In the data rows, zero lies at 4.5, halfway between 4 and 5.
Here is a table of points, one per row:
(8 9 7 9 3 3 3 3 4 4 7 9 7 8 5 0 8 6 7 9 8 5 5 5 6 5 8 8 3 9 9 5)
(7 5 6 6 7 6 7 4 6 7 7 7 2 6 5 4 5 2 7 6 6 2 5 3 3 4 0 6 8 3 3 4)
(4 3 4 6 3 4 6 5 4 5 3 3 7 4 2 6 4 5 5 7 5 4 5 4 4 3 2 5 4 3 3 4)
(2 5 4 7 1 5 6 5 5 5 7 3 3 4 3 6 3 7 2 6 3 5 5 4 3 4 3 4 5 5 4 6)
(6 5 5 3 6 3 4 4 3 5 1 3 4 4 5 3 4 3 5 6 1 3 5 3 4 6 5 4 6 6 5 5)
(7 4 5 4 1 7 4 5 7 4 4 5 4 3 2 5 3 6 2 6 7 4 5 5 5 5 4 2 5 6 5 4)
(0 6 8 7 6 6 2 4 7 8 7 9 5 5 0 4 4 4 7 5 4 5 5 6 4 5 5 7 6 3 2 4)
(4 5 5 4 8 7 6 6 7 5 3 3 4 0 5 3 1 4 4 5 5 5 4 4 6 8 3 3 5 7 5 3)
(4 1 2 6 3 4 5 5 3 5 3 6 5 5 3 6 4 5 4 7 2 3 7 6 7 5 3 4 5 5 5 6)
(4 5 3 4 6 5 2 3 8 3 5 6 5 9 8 6 3 4 5 3 9 5 5 7 5 5 4 6 3 4 0 9)
(6 3 4 3 6 5 6 3 8 5 5 3 5 4 7 3 4 3 5 5 4 4 5 3 3 5 6 5 4 3 4 2)
(2 3 4 5 5 4 4 4 5 5 5 4 6 4 3 6 6 9 3 6 4 6 6 5 2 5 2 4 4 4 6 5)
(7 5 5 1 6 6 5 5 3 4 4 4 6 6 4 2 3 3 4 4 2 6 2 5 4 3 4 4 5 5 3 4)
(6 9 4 9 5 7 5 9 4 7 4 5 6 9 8 9 0 7 8 6 8 5 6 9 5 7 9 2 2 4 6 5)
(5 4 4 4 6 3 9 3 4 5 6 4 5 4 5 5 1 4 2 3 5 6 2 3 5 5 3 4 4 5 4 4)
(3 2 1 5 6 5 2 4 2 1 3 3 4 4 3 4 3 3 3 6 3 4 2 6 4 3 3 9 3 3 4 3)
(4 4 5 3 2 6 5 4 3 5 5 2 4 7 2 6 5 4 2 3 6 5 7 5 3 4 4 2 7 5 6 6)
(8 4 4 7 6 3 4 2 4 2 6 3 2 5 5 2 6 3 4 4 4 6 2 3 5 4 8 3 6 6 6 8)
(4 4 5 4 2 4 6 3 6 5 4 3 3 7 2 6 5 6 4 6 5 4 5 6 6 3 2 4 3 3 6 2)
(6 4 5 4 4 2 6 2 6 3 3 5 6 2 6 5 4 4 6 5 4 2 3 4 3 5 6 3 3 5 4 3)
(4 6 6 3 3 5 6 4 4 3 5 1 1 7 2 4 6 6 3 7 5 5 5 6 5 6 3 4 4 4 6 6)
(7 4 3 5 7 3 7 3 4 7 5 8 1 4 7 1 3 5 6 3 7 5 7 3 7 7 3 5 2 3 3 2)
(4 3 0 5 4 6 5 5 7 4 5 6 2 5 1 5 6 6 7 5 2 3 7 5 4 4 4 5 3 5 4 5)
(6 4 5 5 5 3 6 2 5 3 3 6 5 2 4 5 2 2 4 4 4 5 5 2 4 5 7 3 5 4 4 6)
(5 5 4 5 4 5 6 5 7 3 4 3 5 5 5 3 3 0 2 6 3 3 4 2 4 6 5 5 3 6 5 4)
(3 6 4 1 3 1 5 5 3 6 6 5 5 6 0 7 6 6 4 5 8 5 3 4 3 6 6 3 6 3 5 3)
(4 4 6 3 5 4 6 4 4 2 5 5 6 4 7 5 3 3 2 6 2 5 5 4 4 6 5 3 4 4 4 6)
(5 3 6 5 5 5 7 6 4 7 5 4 4 5 7 2 1 4 5 2 6 3 4 3 4 8 2 4 5 3 6 5)
(4 3 5 6 2 3 5 2 5 5 4 4 4 5 2 4 6 5 7 4 4 7 5 6 5 5 4 5 5 3 4 5)
(4 3 3 5 3 6 1 6 3 4 4 5 5 4 5 3 3 3 3 4 2 3 6 4 3 4 5 7 3 1 7 5)
(5 3 3 6 5 5 0 4 5 3 3 4 4 3 5 3 3 3 7 2 6 1 3 7 2 4 3 5 4 3 5 2)
(4 1 4 2 3 6 2 6 5 4 3 4 5 3 7 7 7 2 6 4 6 4 2 6 8 5 5 6 7 5 2 4)
(6 1 4 5 2 5 3 6 5 8 6 5 6 6 3 5 4 7 4 4 4 5 6 5 5 3 3 3 6 6 6 4)
(8 6 5 5 6 3 5 5 4 2 5 5 4 6 5 1 6 6 3 6 3 2 1 4 3 4 4 4 4 6 4 6)
(5 8 2 7 5 0 1 7 4 2 3 6 7 6 4 2 5 5 7 8 8 6 2 5 3 5 6 4 5 8 6 1)
(7 3 9 2 5 1 5 9 6 4 7 8 4 3 4 9 8 3 8 1 7 4 4 5 3 5 4 9 4 7 5 3)
(4 2 7 3 5 4 5 2 4 7 6 3 5 2 6 5 3 2 5 3 6 5 5 3 2 3 5 2 2 7 5 3)
(4 6 4 3 4 7 6 8 4 5 5 6 3 5 7 4 6 7 1 3 6 7 3 6 6 1 6 5 6 4 2 5)
(5 5 5 1 7 4 4 4 3 5 7 4 5 2 5 3 2 4 5 6 3 4 4 5 6 4 3 4 4 6 3 3)
(2 4 5 3 5 5 0 6 6 6 6 6 5 1 8 7 9 4 5 4 5 6 3 4 7 5 6 6 6 2 6 6)
(2 7 5 6 3 5 5 6 3 5 0 4 5 5 9 7 5 4 3 5 6 5 4 6 7 2 4 6 5 4 2 4)
(3 4 4 7 2 7 3 3 6 7 6 6 4 3 4 6 4 8 5 3 3 7 5 4 2 4 4 3 5 7 6 5)
(6 5 5 4 6 5 4 3 5 4 2 5 4 5 5 3 6 2 3 3 3 6 4 4 4 4 6 3 3 6 5 3)
(4 5 4 7 5 5 2 5 4 2 6 2 5 3 5 5 2 3 4 2 2 5 5 5 4 4 5 6 5 0 5 4)
(4 9 4 8 5 7 7 1 5 8 5 8 7 3 4 4 6 7 9 0 5 0 8 9 3 7 7 8 7 6 3 6)
(2 5 4 5 4 4 6 7 3 6 3 3 4 5 8 5 6 6 3 3 5 6 4 2 8 2 5 6 7 3 3 6)
(3 3 5 2 5 6 5 7 4 3 3 5 3 1 8 5 9 6 3 5 8 3 6 3 5 4 8 5 7 4 3 5)
(5 5 6 4 7 3 5 6 5 4 5 4 7 3 5 4 2 4 2 5 3 3 4 4 4 3 3 2 6 6 4 3)
(2 4 4 6 5 4 1 4 1 3 3 6 2 5 4 4 1 3 6 3 4 3 4 5 4 6 0 4 4 4 5 5)
(5 7 7 9 5 5 1 3 2 2 6 4 9 7 5 5 6 5 7 6 6 5 4 0 6 5 5 8 4 9 6 5)
(5 7 6 3 3 4 7 6 4 3 5 4 4 9 1 6 5 7 5 5 7 6 2 1 5 6 5 5 5 4 6 4)
(6 6 4 3 4 4 6 4 3 5 5 5 4 3 5 4 5 1 4 3 4 1 4 2 4 3 4 2 1 6 5 4)
(5 4 4 4 4 4 6 4 3 7 3 4 7 2 5 4 4 0 5 4 4 5 4 3 3 4 5 4 3 6 5 5)
(5 4 2 4 4 5 3 4 6 4 5 4 1 6 3 5 7 5 3 4 5 4 7 5 5 5 4 3 6 4 6 4)
(3 7 5 7 3 3 3 8 5 7 4 2 3 5 8 6 4 6 4 5 4 6 6 5 6 6 6 4 6 4 0 8)
(6 5 3 4 2 7 6 5 4 5 7 5 5 4 2 4 6 6 5 4 3 6 5 7 5 3 3 3 4 4 5 5)
(5 4 6 6 6 3 5 5 7 5 5 3 5 5 4 2 7 4 3 5 3 3 2 3 3 4 8 4 2 5 4 4)
There is one direction along which these points spread out most. Take the direction at right angles to it along which they spread out most. Go by this last direction. For each point below, how far along it does it lie, from 0 to 99? The average is 50, and the first point in the table lies past the average. One standard deviation of the points above along it is 16.
(7 2 6 2 5 4 4 3 3 4 4 6 5 3 5 2 3 5 5 5 4 4 5 4 5 4 6 2 4 4 3 5) 59
(5 5 5 3 6 5 4 4 4 5 4 2 6 5 5 4 5 3 4 5 1 6 5 3 2 5 5 4 5 4 5 5) 55
(3 5 3 5 4 3 6 4 6 4 6 2 6 6 3 4 7 6 3 5 3 6 6 8 7 4 3 5 4 4 5 2) 36
(4 3 4 5 6 4 2 4 3 3 3 5 2 4 3 5 3 4 6 3 2 4 4 4 3 4 5 6 3 0 6 4) 47
(5 4 4 1 4 4 6 3 4 4 6 1 2 6 2 6 4 5 5 6 6 6 6 5 6 3 6 6 4 6 5 3) 43
(5 6 3 4 2 8 3 2 5 3 4 7 4 4 4 6 6 6 4 4 1 6 5 8 4 7 3 4 5 3 3 5) 30
(5 3 3 4 5 5 3 5 4 6 3 3 3 6 0 5 7 6 1 4 8 4 5 5 3 5 3 3 4 5 5 3) 35
(4 6 4 2 4 2 2 5 5 2 4 5 5 2 4 4 2 5 4 4 3 3 3 4 5 1 5 6 6 3 7 7) 50
(1 4 6 3 4 5 7 8 5 4 3 7 4 4 8 4 8 5 5 2 5 7 6 3 6 2 7 4 6 3 4 6) 34
